In the rows, zero is written as 128.
Each path below is one point turned by a fixed rotation once a step. After each direction that follows a path, write how fast that rotation turns it, in deg/step (0 if it stays still).
Each turn is a multiple of 5 degrees from 10 to 175, or 0.
Each row of a path follows its step; steps can be skipped.
Rotation 1:
step 0: [129 129 139 126 125 125 126 127 127 115 116 122 126 128 135 121 119 134
 137 129 133 119 134 133 137 134 120 121 139 129 131 120 128 129 111 130
 127 126 125 119 123 123 137 128 131 123 128 134 130 117 121 133 129 131
 119 123 125]
step 1: [127 132 125 131 132 124 129 133 137 128 126 125 118 128 134 126 127 118
 124 128 131 117 124 130 124 142 134 127 141 128 133 120 130 137 122 137
 139 134 135 131 126 126 124 130 139 129 127 137 109 120 125 127 134 135
 125 131 131]
step 8: [123 131 130 125 132 135 128 134 128 123 123 137 119 121 146 126 120 131
 126 134 120 130 139 124 132 135 128 127 133 125 132 127 123 134 123 138
 142 125 126 127 119 118 128 122 133 123 143 128 131 117 123 122 122 123
 126 123 128]
step 10: [123 139 118 129 128 134 126 132 119 134 130 125 122 122 127 127 131 130
 128 126 126 111 127 131 139 130 128 129 134 136 135 127 128 129 135 140
 131 141 131 126 140 126 131 124 142 126 128 130 135 125 124 111 130 132
 123 135 124]
step 11: [125 138 134 134 114 131 128 131 128 121 128 124 116 125 122 128 127 141
 130 126 124 117 136 118 129 133 126 120 133 136 131 123 128 127 121 126
 122 125 130 115 135 132 135 116 127 125 120 127 132 117 120 135 125 133
 130 137 130]
step 13: [126 134 125 128 123 122 122 123 122 125 115 133 115 133 130 118 135 128
 124 122 134 130 129 118 125 128 122 122 128 132 127 119 138 134 125 148
 126 119 123 129 138 127 117 133 126 123 131 129 120 126 128 133 137 134
 132 132 124]
step 15: [128 130 131 129 132 141 132 126 116 121 120 132 117 122 133 121 139 123
 129 124 127 128 130 126 122 126 131 105 132 131 127 132 125 128 121 127
 138 123 136 117 122 124 135 125 133 128 134 124 123 140 132 124 134 130
 130 122 123]
step 16: [125 130 134 131 140 131 137 128 123 133 112 126 121 117 133 134 123 134
 135 125 125 119 127 131 122 121 123 124 129 129 126 129 133 128 128 130
 137 122 126 125 134 119 130 133 142 128 136 120 125 112 125 132 125 126
 124 116 134]
step 17: [125 134 123 130 126 130 140 134 124 136 123 127 126 131 135 120 130 123
 121 124 126 115 123 140 131 131 129 118 131 125 138 125 129 131 116 133
 124 134 129 113 122 121 126 132 128 117 133 138 135 117 122 129 122 126
 129 119 134]
Directions:
[125 127 126 128 128 131 128 130 125 132 129 126 130 124 126 128 128 131
 131 124 129 127 127 128 127 129 130 127 126 130 126 128 128 129 128 127
 127 128 129 126 130 125 129 127 126 128 127 128 129 129 127 127 124 129
 126 126 129]
60
[127 125 126 127 129 127 129 125 127 125 131 127 130 131 125 126 126 125
 129 125 128 128 127 130 127 130 127 127 128 130 127 124 129 127 128 129
 130 130 127 129 128 127 128 128 127 127 131 130 127 127 127 124 128 130
 128 132 128]
85
[126 126 127 131 127 129 128 127 126 125 126 132 129 129 126 131 128 128
 126 126 128 132 127 126 126 127 126 128 126 128 130 130 130 125 128 130
 127 127 131 128 128 125 130 130 129 128 127 129 127 130 131 128 127 128
 130 128 130]
40
[127 129 129 128 130 127 132 126 127 129 124 126 133 125 128 129 128 126
 126 129 129 130 128 130 129 130 126 128 131 128 128 131 126 128 128 128
 130 129 127 126 128 125 128 126 128 127 129 128 127 128 127 128 126 125
 129 130 128]
40
[132 129 130 126 127 128 132 131 127 129 131 128 131 129 125 127 129 127
 127 129 128 128 129 127 127 127 131 128 127 128 131 127 131 131 128 128
 128 128 131 127 125 128 128 127 129 126 126 128 124 127 129 128 126 127
 128 128 130]
135
